(in the rows, 128 means zero)
Rotation paths and how fast each direction turns (degrees each step)
Each turn is a multiple of 5 degrees from 10 to 175, or 0.
Each row of a path follows its step; steps can be skipped.
Path 1:
step 0: [122 127 133 134 116 123 131 137 120 121 130 139 131 123 123 120 123 141
 133 118 125 133 137 124 131 124 120 125 121 133 139 126 128 117 128 131]
step 1: [129 117 134 140 127 127 133 139 139 134 131 133 140 122 138 125 121 117
 124 128 129 122 127 127 124 127 131 131 122 120 131 139 129 123 132 117]
step 2: [135 122 124 128 132 144 139 126 130 130 127 126 134 126 134 135 133 133
 130 136 116 132 120 128 126 122 141 126 127 125 122 124 143 123 133 137]
step 3: [122 124 124 128 122 131 136 133 112 123 120 128 123 129 124 117 134 133
 135 145 132 131 121 123 131 130 124 124 122 134 144 126 130 131 131 130]
step 4: [127 131 137 131 125 123 126 125 137 127 124 134 133 126 130 125 139 127
 129 132 125 137 125 125 112 118 121 129 130 122 142 141 119 129 123 115]
step 5: [126 140 146 133 132 126 137 130 130 134 125 130 132 129 128 140 128 138
 121 129 120 130 130 126 123 135 136 134 133 126 129 127 141 115 127 131]
step 6: [128 130 133 137 131 133 131 130 122 125 130 130 140 135 130 120 122 133
 119 141 133 129 125 124 140 136 130 132 126 135 127 133 133 143 140 134]
step 7: [137 127 129 121 128 137 122 115 132 136 120 130 128 128 132 126 120 127
 128 128 119 132 121 116 130 118 121 124 131 126 142 127 126 139 137 122]
step 8: [124 146 126 133 126 136 130 130 128 146 122 126 125 132 117 131 137 123
 129 126 119 130 133 129 134 130 122 132 122 125 139 126 131 118 121 124]
step 9: [117 135 136 132 127 130 127 134 125 130 133 130 143 121 129 115 139 132
 117 122 127 129 134 141 131 133 132 122 132 128 129 128 131 143 125 126]
step 10: [137 125 135 119 139 124 131 125 124 130 135 131 121 126 136 119 116 129
 110 134 116 123 124 128 132 122 129 121 132 122 130 128 134 130 126 120]
[127 129 128 131 125 127 126 130 130 127 124 129 127 127 129 127 129 129
 123 127 127 127 129 129 129 129 131 128 130 122 128 131 127 126 128 132] | 90
[125 131 131 129 132 124 131 129 128 130 131 129 132 126 129 127 127 130
 127 125 129 124 129 126 126 127 129 127 125 126 124 129 130 128 129 127] | 85
[126 129 130 128 129 132 126 132 130 128 130 129 123 127 131 122 126 127
 129 127 129 132 127 124 126 130 128 126 129 128 126 129 127 129 128 128] | 120
[127 127 126 128 130 130 125 129 130 131 129 130 131 125 125 129 126 127
 125 126 127 130 130 128 134 129 124 123 126 128 128 126 128 127 129 128] | 40
[127 127 131 125 133 125 125 130 125 127 130 132 127 129 126 129 128 131
 127 132 127 131 129 132 126 130 127 128 131 127 128 129 125 126 128 127] | 65
Path 2:
step 0: [125 125 143 131 127 131 131 124 130 125 137 117 126 130 141 122 125 130
 129 130 120 124 125 126 122 129 122 123 141 133 131 127 123 117 122 134]
step 1: [127 136 123 132 125 134 116 128 126 123 120 118 142 124 120 128 138 122
 122 134 128 132 131 125 133 122 120 122 121 121 127 122 126 131 123 130]
step 2: [130 126 128 123 127 118 134 133 121 123 126 142 130 123 120 129 126 132
 128 124 126 125 138 132 133 126 132 133 122 126 128 141 137 131 126 112]
step 3: [124 127 128 133 124 132 144 130 128 141 132 131 124 127 137 128 124 134
 137 125 129 130 127 121 126 133 135 140 135 127 122 128 126 128 133 143]
step 4: [138 131 133 127 128 138 121 127 136 135 123 120 128 127 134 126 133 125
 124 134 124 131 122 135 132 128 120 117 133 141 139 123 133 123 131 133]
step 5: [126 128 119 127 129 129 115 134 118 119 133 126 133 125 125 133 122 131
 120 139 131 127 132 137 121 126 125 127 129 116 130 127 127 130 118 118]
step 6: [121 129 132 135 122 117 136 132 123 123 126 130 130 130 120 120 131 126
 131 126 133 121 130 114 121 123 135 132 129 133 124 145 131 129 129 130]
step 7: [125 127 134 131 122 134 140 123 142 138 124 135 135 129 133 128 133 132
 132 124 113 131 122 124 137 130 125 133 125 128 132 120 127 127 123 129]
step 8: [140 130 126 130 135 131 119 127 123 127 123 127 132 115 133 130 120 136
 124 131 136 133 133 143 139 129 123 128 127 133 126 123 128 125 134 134]
step 9: [128 125 126 125 129 126 128 144 113 126 133 126 122 131 123 127 133 123
 126 125 127 125 130 136 116 134 131 121 141 121 130 135 133 135 125 131]
step 10: [121 133 131 137 122 131 130 128 130 136 134 128 124 136 130 121 134 122
 131 143 127 128 119 114 126 123 127 135 123 129 124 133 133 120 126 119]
[128 129 132 125 123 128 126 126 126 129 126 126 127 124 128 129 126 128
 123 129 127 126 125 129 131 129 127 127 129 129 127 124 125 131 128 129] | 100
Path 3:
step 0: [131 128 133 135 138 115 126 139 119 132 128 132 127 136 116 127 130 127
 127 135 121 137 145 121 135 130 127 135 129 126 116 131 127 125 131 125]
step 1: [125 132 126 129 135 122 134 121 140 112 139 132 133 128 124 129 137 128
 120 128 115 131 129 129 133 132 117 129 123 137 127 136 125 123 127 140]
step 2: [127 121 136 138 127 129 123 120 128 121 132 125 130 127 139 115 123 127
 133 120 128 132 132 125 138 126 124 114 128 140 121 137 137 126 121 121]
step 3: [119 133 132 128 122 126 125 129 122 138 125 131 133 151 133 122 129 136
 118 137 124 133 131 122 123 128 127 129 123 136 120 136 125 134 128 123]
step 4: [131 139 124 127 129 110 133 130 131 122 126 129 145 129 128 124 133 123
 132 134 132 123 136 122 132 127 115 125 138 128 130 134 116 131 127 130]
step 5: [122 124 126 126 137 120 129 128 122 117 123 140 130 127 128 117 134 119
 137 130 121 132 135 136 143 128 133 129 125 131 113 127 135 128 129 125]
step 6: [114 122 130 125 137 138 130 125 128 120 127 127 141 132 127 120 127 132
 122 127 124 134 120 124 126 116 119 129 115 140 126 136 125 128 129 135]
step 7: [125 130 139 130 124 134 124 131 120 123 131 122 142 123 135 121 127 129
 134 134 134 132 129 126 125 137 121 124 137 131 121 138 119 131 116 116]
step 8: [122 140 128 121 133 121 123 131 121 136 121 131 132 139 137 125 127 126
 133 138 117 123 129 134 141 137 125 136 119 127 132 133 124 133 126 122]
step 9: [126 130 133 126 140 114 130 124 126 121 123 126 135 122 115 116 126 126
 136 121 127 126 129 130 125 124 122 126 123 129 133 137 120 136 143 133]
step 10: [126 120 135 124 132 134 134 128 118 111 130 121 136 125 132 122 135 124
 118 121 124 133 135 138 130 134 131 132 124 130 119 127 128 130 130 114]
[126 130 128 124 128 131 128 126 127 129 131 128 126 133 130 126 130 124
 125 129 126 131 126 127 129 129 128 132 129 128 131 125 128 130 130 132] | 145
[131 129 129 130 128 127 129 126 127 133 127 130 128 127 129 128 130 125
 131 133 128 123 133 128 126 127 126 132 127 126 128 128 126 127 129 129] | 85
[130 128 129 129 124 126 129 132 128 124 133 126 129 127 128 129 130 130
 125 131 130 131 129 128 125 127 128 132 127 127 128 127 122 128 128 127] | 115
Path 4:
step 0: [132 141 144 125 130 129 125 119 121 128 117 119 128 133 135 125 134 122
 115 146 141 139 123 125 129 129 129 124 130 124 127 133 131 127 123 130]
step 1: [128 122 127 138 129 131 131 113 130 128 132 128 130 138 131 130 116 131
 137 127 127 138 118 128 121 118 138 131 127 129 135 139 132 135 117 144]
step 2: [132 116 133 122 135 120 121 128 138 126 123 135 130 129 126 131 127 117
 128 135 115 122 117 126 134 133 123 135 116 133 119 147 130 130 123 124]
step 3: [115 121 133 141 124 133 127 123 123 122 116 127 131 130 122 129 125 121
 111 123 122 126 127 127 136 129 121 121 131 112 136 133 122 139 129 122]
step 4: [116 140 139 131 124 129 130 140 126 121 123 135 132 119 131 125 117 127
 125 127 128 144 120 135 126 135 132 131 121 130 119 121 136 136 119 137]
step 5: [128 123 133 113 127 135 115 124 123 120 129 133 131 144 138 129 133 134
 126 133 139 135 119 128 127 133 139 117 119 120 125 138 130 127 133 130]
step 6: [126 120 128 139 138 138 123 116 136 132 135 122 129 134 124 135 127 125
 128 127 135 141 119 123 138 127 121 128 121 145 130 130 124 141 129 133]
step 7: [117 125 118 125 129 118 128 130 143 119 117 127 121 121 134 133 130 119
 124 135 125 130 120 121 125 137 119 133 122 121 137 138 124 128 122 140]
step 8: [103 131 133 132 127 133 126 135 130 132 125 139 143 129 119 128 123 136
 126 128 126 121 123 122 126 123 135 127 124 120 129 139 116 131 133 126]
step 9: [125 137 126 121 137 139 117 136 125 135 117 130 120 126 123 123 129 129
 122 126 127 141 132 134 138 137 130 126 128 126 112 132 131 143 128 134]
step 10: [116 119 121 126 116 129 130 130 135 122 136 122 119 139 144 130 125 142
 126 124 131 147 128 130 137 131 130 122 125 125 130 134 129 127 129 123]
[128 127 127 127 124 128 124 125 128 125 128 128 124 127 128 124 130 130
 129 132 130 126 128 131 128 130 128 129 130 124 132 130 127 130 128 126] | 155
[129 129 130 129 123 129 130 127 125 124 128 131 127 129 130 131 131 128
 128 125 132 128 131 129 128 132 128 128 125 132 128 127 130 130 131 127] | 60
[128 125 131 130 131 128 130 128 129 130 126 128 130 128 127 126 132 125
 130 131 133 127 129 130 130 125 128 125 126 125 125 128 126 129 132 125] | 125
Path 5:
step 0: [121 137 130 130 127 138 134 134 144 136 127 132 126 119 124 132 136 127
 125 140 123 129 135 128 123 129 133 136 129 134 123 136 112 135 128 129]
step 1: [122 129 127 135 126 126 133 124 123 137 119 122 129 123 122 134 124 136
 113 123 122 131 120 127 134 129 140 123 122 135 118 140 133 127 123 118]
step 2: [129 124 128 128 139 135 133 127 138 122 124 134 115 138 127 123 113 135
 124 115 124 123 128 133 130 126 127 132 133 124 137 134 127 129 120 117]
step 3: [130 118 129 126 128 138 136 125 131 132 130 141 128 132 119 139 125 126
 126 132 131 128 141 125 131 127 124 135 135 147 123 120 118 129 125 129]
step 4: [133 124 134 139 135 130 131 120 115 138 138 126 128 126 124 126 117 125
 131 134 112 138 122 128 126 131 133 117 132 131 118 127 129 128 126 125]
step 5: [130 122 132 120 144 135 136 120 126 115 126 118 124 135 125 125 125 127
 122 126 120 128 126 136 132 140 123 126 128 124 137 126 132 128 124 141]
step 6: [129 130 131 120 133 123 126 129 118 123 127 136 125 139 128 143 130 140
 135 138 132 125 123 125 124 129 125 132 131 132 124 116 117 134 119 138]
step 7: [127 133 134 116 127 133 120 121 115 134 137 122 122 120 130 137 134 123
 138 137 116 130 129 127 127 124 126 117 124 128 130 135 122 130 130 120]
step 8: [121 137 122 135 140 134 127 124 128 121 126 116 126 133 127 125 147 129
 121 128 123 118 130 121 135 136 121 122 128 124 125 133 134 136 126 129]
step 9: [122 142 122 133 121 130 127 122 132 118 125 130 120 132 140 142 128 136
 133 122 137 128 121 127 121 134 131 132 133 135 125 137 121 125 122 134]
step 10: [124 130 120 124 116 134 122 120 124 123 130 132 131 119 124 141 123 126
 132 118 118 123 135 122 136 109 132 124 131 125 126 131 128 128 124 122]
[122 127 125 132 130 128 127 126 132 129 126 132 131 126 127 129 127 129
 127 124 129 127 128 129 129 125 128 127 129 130 127 133 126 126 129 126] | 40
[131 128 127 129 127 133 126 128 128 125 128 131 131 126 129 128 132 130
 130 127 129 128 126 130 125 128 132 131 128 133 130 124 124 129 127 128] | 115
[127 130 126 124 126 128 127 133 124 127 125 130 126 130 129 127 123 126
 129 127 129 125 130 131 128 124 126 127 129 130 127 127 125 128 126 130] | 100
[130 127 127 126 124 128 128 124 128 126 125 131 128 129 128 125 126 128
 133 127 125 129 124 129 126 129 126 126 126 127 125 131 128 131 130 125] | 135
Path 6:
step 0: [130 127 119 119 132 131 128 129 134 111 125 128 122 119 136 144 132 129
 115 121 131 124 135 122 132 129 124 136 126 118 134 135 121 129 130 125]
step 1: [135 134 117 121 124 118 121 132 123 133 132 128 127 123 139 119 123 127
 126 136 118 130 136 127 135 127 143 139 119 121 120 133 127 117 127 127]
step 2: [129 123 126 120 129 145 126 140 129 136 121 118 133 117 131 141 128 124
 126 134 140 125 134 130 124 138 134 137 127 119 129 127 131 123 130 137]
step 3: [137 128 127 116 141 121 120 143 120 120 130 130 130 133 126 126 131 130
 125 131 121 122 136 125 126 132 137 130 127 135 120 135 127 137 128 143]
step 4: [124 120 132 122 123 130 128 129 123 128 108 135 131 130 126 121 123 122
 136 130 132 122 128 135 139 147 139 133 130 128 125 122 134 125 125 131]
step 5: [128 132 124 134 137 137 126 136 126 128 124 130 126 137 129 126 130 142
 119 121 142 124 119 123 131 136 134 136 123 140 124 126 127 144 129 132]
step 6: [125 129 129 122 130 111 130 126 140 122 124 135 127 129 131 123 127 122
 132 116 136 119 122 130 145 130 133 132 129 136 137 135 120 122 123 136]
step 7: [135 135 129 130 129 137 132 118 125 132 134 123 130 131 138 131 129 130
 122 122 129 124 117 131 153 132 134 135 123 119 124 120 129 133 134 125]
step 8: [137 136 128 130 121 125 134 127 146 138 132 125 133 127 137 128 132 129
 122 126 134 118 127 134 124 128 126 135 127 127 124 144 123 131 119 143]
step 9: [142 128 134 113 131 128 121 124 131 124 139 117 141 121 137 130 124 127
 140 131 122 125 118 134 134 138 129 122 135 126 128 125 123 131 132 129]
step 10: [141 128 128 129 115 139 129 128 133 128 126 139 138 135 119 136 122 130
 120 134 121 116 124 131 126 132 133 123 131 122 116 136 131 136 119 127]
[130 131 128 126 128 131 131 129 129 130 130 124 128 127 129 127 128 126
 128 131 125 128 131 130 127 129 128 125 129 126 127 130 129 126 132 135] | 55
[131 126 127 129 129 130 133 130 127 125 132 127 128 128 128 128 133 126
 123 130 128 130 126 128 128 130 130 130 131 130 127 127 127 131 130 125] | 155
[131 125 132 127 129 126 126 129 126 132 130 126 132 128 129 131 131 125
 130 129 128 127 129 129 125 126 128 132 127 124 127 126 127 130 124 128] | 55
